One turn moves each row of this set onto another row. After a few examples, where does it send each row asked below?
medez: [ 2.28  4.64  3.80  1.56 -2.07 -0.78  1.72  2.26 -0.84  1.14  3.07 -0.16
 -0.79 -2.06]
tuvu: [ 0.34  3.30  2.68  1.92 -1.11 -0.50  1.90  2.32 -0.52  1.80  4.17 -0.13
 -0.19 -1.33]
nar: [ 4.06 -0.42 -1.71  1.03  0.98 -1.11 -2.32 -2.27  0.88  2.55  0.21  1.45
 -0.14  3.03]
kogo: [ 3.54 -0.83 -1.05  0.12  1.67 -1.45 -1.97 -1.68  1.55  0.21 -0.37  0.38
  1.01  4.17]
Bizi: [ 1.08  2.92  2.04 -0.63 -1.25  2.68  0.01  2.09  1.20 -2.38  1.34 -2.84
 -0.51 -4.43]
gad: [ 4.47  2.68 -2.05  1.59  1.53 -1.87 -1.02 -1.28 -1.02  2.09  0.28  1.13
 -2.49  2.38]
Sev: [-0.24  3.27  1.06  1.50 -1.24 -2.00  2.26  3.33  0.90 -0.82  0.58 -1.69
 -2.09 -3.37]
Vipel: [ 1.46  3.22  2.27  2.18 -0.62 -2.07  0.55  1.46  0.04  3.88  4.12 -1.16
 -0.42 -2.17]
lep: [ 4.66  2.17 -1.09  1.27  2.35 -1.28 -0.89 -1.20 -0.45  0.91  0.77  0.38
 -1.02  4.31]
losef: [ 2.73  3.30  2.95  3.42 -0.46  1.28  0.88 -0.32  3.37  0.95  3.08 -1.55
 -1.55 -1.28]
kedal: [ 1.11  3.71  0.82  1.49 -0.36 -2.54  0.60  2.67  1.14  1.00  1.05 -2.99
 -2.99 -4.26]
zotus: [ 0.51 -0.77  2.90  2.68 -1.89 -1.93  0.97  0.19  4.09  1.36  1.35 -0.68
  0.45 -1.32]
galab: [-0.45  0.30  3.22 -1.46 -2.72  0.51 -0.13  2.42  0.73 -0.31  2.58 -0.66
  2.53 -2.82]
Vetu: [ 3.87  3.38 -2.15 -1.19  0.66 -1.91  0.04  0.08 -2.64 -1.30 -2.51  0.06
 -2.90  0.64]
Sikev: [ 0.94  1.50  2.30  2.67  0.26  2.13  0.79 -0.46  3.34  0.60  3.88 -1.80
 -0.17 -1.08]
buga: [ 4.13  0.68 -1.37  0.62  1.56 -0.02 -0.94 -3.59 -0.52  1.22  0.27  0.54
 -0.44  3.47]
foli: [ 0.47  0.54  2.40 -2.33 -2.65 -0.62 -1.87  2.34  0.82  0.80  2.05 -2.16
  1.93 -4.49]
pok: [ 4.13  0.96 -0.97 -4.09  0.01 -0.02 -3.13  1.01 -0.69 -2.85 -1.88 -0.61
  0.21  0.80]
talop: [ 2.19  3.69  1.70 -0.94 -1.14  0.92 -1.48  2.34  0.48 -0.30  1.84 -3.69
 -1.19 -5.00]
tul: [ 3.89  2.87 -1.37  0.39  1.15 -1.89  0.31 -1.40 -3.04  1.00  0.12  1.26
 -1.70  2.87]
mobad: [ 2.94 -0.92 -0.77 -4.07 -0.85 -0.43 -2.44 -1.19 -1.53 -1.31 -1.93  0.71
  1.75  1.04]
situ: [-1.40 -1.44  1.76  1.60 -0.97 -0.89  0.70  0.91  3.86  0.26  1.20 -1.60
  1.05 -2.01]
geko: [ 3.16 -1.74 -0.44 -2.86  0.00 -1.00 -2.99 -0.67  0.53 -0.96 -1.06  0.27
  2.08  2.74]
kob: [ 3.23 -1.85 -1.58 -1.78 -0.40  0.05 -3.75 -1.80  1.18  0.57 -0.87  0.95
  1.56  1.37]
dupem: [ 2.47 -2.09 -1.47 -1.23  0.37 -0.99 -1.53 -3.00  0.82 -0.45 -1.63  0.38
  0.85  2.51]
doneg: [ 4.68  4.06 -1.14 -0.37  1.45 -2.55 -0.55  1.16 -2.61 -0.53 -0.01  0.55
 -1.89  2.68]
fum: [-0.06 -1.30  1.62  0.55 -0.91 -1.38 -1.19  0.41  4.15  1.32  1.38 -2.85
  1.22 -3.13]
Benu: [ 2.20  1.85  2.82 -0.79 -2.22  2.15 -1.02  1.43  3.11 -2.07  0.54 -2.39
 -0.22 -4.11]
lese: [ 1.02 -0.31  4.40 -0.91 -3.24  0.70 -0.76  1.09  2.04  0.70  2.30 -0.18
  2.63 -2.28]
somi: [ 3.91  2.84 -2.08 -3.31 -0.84 -1.06 -2.67  1.41 -2.39 -1.60 -2.58  0.38
 -1.88 -1.16]
Kapo: [ 4.47  4.69 -2.48 -0.48  0.62 -1.56 -1.41  0.73 -2.66  0.16 -1.01  1.01
 -3.31  0.44]
Deki: [ 4.10  3.15 -1.89 -2.51  0.38 -1.84 -1.67  1.91 -2.20 -2.73 -2.34 -0.50
 -2.17  0.67]
petim: [ 0.90  2.79  2.38  0.58 -2.67 -2.11  1.18  3.55  1.31 -1.44 -0.39 -1.18
 -1.89 -4.13]
vitin: [ 3.43 -0.39 -2.01 -3.79 -0.96  0.22 -4.17  0.10 -0.11 -1.67 -2.84  0.32
  0.24 -0.53]
nal: [ 1.99  1.25  1.97  2.28  0.59  0.87 -1.18 -0.80  3.17  2.83  4.07 -2.59
  0.41 -1.58]
furi: [ 4.18  2.44 -1.39 -3.51 -0.09  0.57 -1.94 -0.11 -2.34 -3.05 -2.64 -0.41
 -1.28  0.00]

Benu -> lese
Sikev -> tuvu
lep -> doneg
And these:
tul -> Vetu
nar -> gad
nal -> Vipel

